0: array([129, 155, 098, 123, 135, 117, 132, 126, 144, 087, 099, 135, 146, 155,
       125, 107, 104, 089, 144, 095, 108, 098, 126, 066])
1: array([132, 129, 112, 190, 145, 117, 119, 175, 138, 120, 150, 136, 130, 152,
       150, 111, 132, 134, 106, 102, 102, 115, 132, 085])
2: array([094, 141, 148, 140, 100, 128, 143, 127, 117, 103, 126, 126, 119, 150,
       123, 102, 103, 111, 121, 139, 079, 095, 127, 112])
3: array([145, 110, 126, 122, 074, 146, 114, 101, 107, 124, 112, 146, 110, 143,
       137, 142, 125, 127, 112, 125, 108, 136, 117, 157])
4: array([151, 131, 111, 101, 156, 168, 149, 121, 134, 111, 116, 133, 094, 112,
       125, 125, 106, 128, 093, 129, 146, 107, 115, 169])
5: array([154, 128, 112, 060, 122, 128, 110, 099, 111, 128, 087, 131, 131, 120,
       159, 147, 118, 102, 110, 162, 142, 167, 115, 125])
6: array([128, 113, 143, 125, 098, 133, 129, 148, 144, 115, 098, 111, 115, 117,
       136, 117, 115, 164, 113, 148, 093, 136, 136, 162])
7: array([117, 127, 114, 196, 138, 105, 113, 162, 137, 117, 150, 138, 134, 152,
       152, 108, 125, 135, 109, 097, 090, 104, 131, 092])
8: array([128, 128, 113, 121, 165, 126, 118, 081, 121, 149, 119, 146, 162, 119,
       094, 130, 136, 140, 147, 093, 208, 105, 156, 138])
9: array([128, 137, 139, 157, 080, 154, 085, 159, 136, 131, 156, 129, 132, 167,
       141, 108, 124, 129, 134, 166, 127, 114, 130, 107])
10: array([114, 145, 087, 137, 146, 147, 130, 133, 114, 150, 137, 108, 110, 123,
       119, 163, 129, 091, 125, 094, 133, 157, 127, 130])
11: array([158, 134, 097, 060, 121, 134, 109, 091, 101, 123, 082, 136, 130, 124,
       156, 149, 116, 108, 102, 150, 138, 169, 118, 135])
12: array([102, 115, 179, 160, 121, 107, 174, 138, 137, 132, 160, 120, 140, 084,
       100, 113, 168, 143, 174, 139, 129, 120, 113, 127])
13: array([111, 121, 149, 133, 105, 093, 099, 106, 083, 132, 127, 088, 153, 140,
       121, 160, 150, 123, 140, 135, 128, 155, 148, 154])
14: array([148, 123, 107, 136, 141, 172, 137, 137, 120, 088, 127, 157, 116, 163,
       154, 125, 103, 130, 081, 145, 135, 127, 114, 134])
15: array([126, 145, 080, 087, 156, 112, 071, 092, 107, 132, 092, 114, 130, 126,
       132, 135, 117, 098, 081, 087, 157, 129, 144, 119])
16: array([143, 102, 111, 148, 119, 129, 088, 188, 106, 076, 151, 120, 125, 141,
       135, 150, 144, 138, 108, 125, 078, 119, 137, 122])
17: array([118, 139, 149, 092, 127, 107, 108, 109, 124, 147, 117, 112, 152, 101,
       126, 106, 108, 151, 133, 154, 145, 109, 138, 136])
18: array([125, 137, 128, 094, 207, 126, 179, 135, 193, 151, 133, 109, 113, 137,
       093, 143, 156, 076, 144, 107, 164, 149, 134, 083])
19: array([103, 113, 175, 151, 130, 106, 171, 130, 128, 130, 173, 121, 137, 087,
       106, 121, 154, 135, 170, 137, 125, 112, 112, 137])
20: array([151, 121, 088, 087, 125, 128, 100, 118, 115, 125, 083, 145, 115, 125,
       161, 131, 095, 129, 095, 109, 104, 126, 132, 127])
21: array([125, 162, 133, 126, 130, 144, 137, 144, 157, 154, 119, 117, 120, 117,
       140, 114, 118, 139, 133, 146, 134, 153, 116, 146])
22: array([127, 119, 144, 164, 082, 104, 124, 128, 121, 169, 169, 139, 112, 144,
       155, 138, 128, 147, 144, 137, 079, 153, 121, 145])
23: array([111, 109, 182, 156, 125, 107, 166, 122, 127, 146, 159, 124, 136, 084,
       112, 117, 157, 141, 165, 132, 123, 113, 112, 138])
24: array([142, 106, 135, 093, 121, 119, 109, 118, 121, 124, 139, 156, 105, 134,
       133, 131, 117, 144, 114, 137, 098, 100, 125, 140])
25: array([157, 131, 106, 059, 121, 143, 124, 103, 102, 107, 086, 129, 130, 115,
       135, 144, 115, 095, 104, 149, 136, 161, 113, 115])
26: array([127, 124, 156, 071, 139, 128, 141, 086, 146, 115, 074, 092, 129, 119,
       097, 109, 109, 131, 124, 145, 140, 077, 152, 161])
27: array([148, 164, 112, 116, 117, 143, 122, 160, 180, 153, 120, 132, 116, 111,
       130, 123, 098, 131, 168, 147, 131, 146, 123, 118])

array([110, 125, 131, 123, 157, 121, 117, 088, 118, 164, 119, 147, 154, 122,
       096, 132, 134, 148, 156, 089, 216, 086, 146, 148]) >> 8 17 26
array([146, 102, 142, 096, 142, 179, 180, 110, 132, 117, 136, 124, 116, 107,
       116, 134, 161, 121, 137, 143, 167, 136, 108, 141]) >> 4 21 19
array([135, 147, 123, 137, 125, 138, 129, 144, 154, 144, 120, 109, 121, 126,
       139, 119, 108, 132, 134, 148, 132, 145, 123, 136]) >> 21 27 6
array([100, 125, 148, 140, 111, 046, 099, 113, 077, 120, 138, 095, 163, 139,
       121, 163, 152, 132, 136, 140, 131, 160, 159, 142]) >> 13 17 22
array([113, 149, 150, 104, 119, 126, 192, 106, 138, 133, 087, 110, 145, 131,
       112, 129, 135, 090, 180, 140, 135, 151, 128, 099]) >> 21 27 0
array([146, 124, 107, 117, 150, 174, 109, 124, 125, 118, 136, 137, 103, 110,
       128, 119, 102, 132, 096, 116, 146, 102, 117, 165]) >> 4 14 24
array([153, 076, 145, 085, 117, 122, 158, 104, 124, 110, 118, 154, 105, 113,
       135, 131, 120, 145, 119, 130, 081, 084, 136, 132]) >> 24 3 6
array([126, 155, 118, 121, 116, 104, 102, 115, 135, 156, 110, 136, 148, 112,
       115, 110, 088, 123, 167, 124, 150, 106, 136, 134]) >> 17 27 21
array([140, 107, 095, 121, 137, 147, 135, 142, 138, 118, 127, 150, 105, 139,
       129, 155, 160, 128, 115, 099, 118, 156, 125, 121]) >> 10 3 14
array([124, 139, 100, 157, 113, 155, 125, 134, 127, 116, 121, 148, 120, 137,
       140, 107, 111, 132, 099, 103, 130, 140, 114, 120]) >> 14 1 3
array([131, 106, 158, 150, 089, 103, 102, 132, 107, 159, 156, 149, 128, 150,
       152, 143, 141, 151, 137, 140, 085, 140, 128, 124]) >> 22 24 3
array([118, 144, 144, 101, 133, 103, 112, 106, 128, 143, 116, 119, 145, 090,
       123, 103, 110, 138, 136, 154, 154, 115, 133, 134]) >> 17 21 26
array([156, 100, 116, 123, 152, 142, 159, 130, 116, 088, 135, 164, 119, 146,
       140, 145, 148, 121, 096, 119, 134, 136, 112, 124]) >> 14 4 24
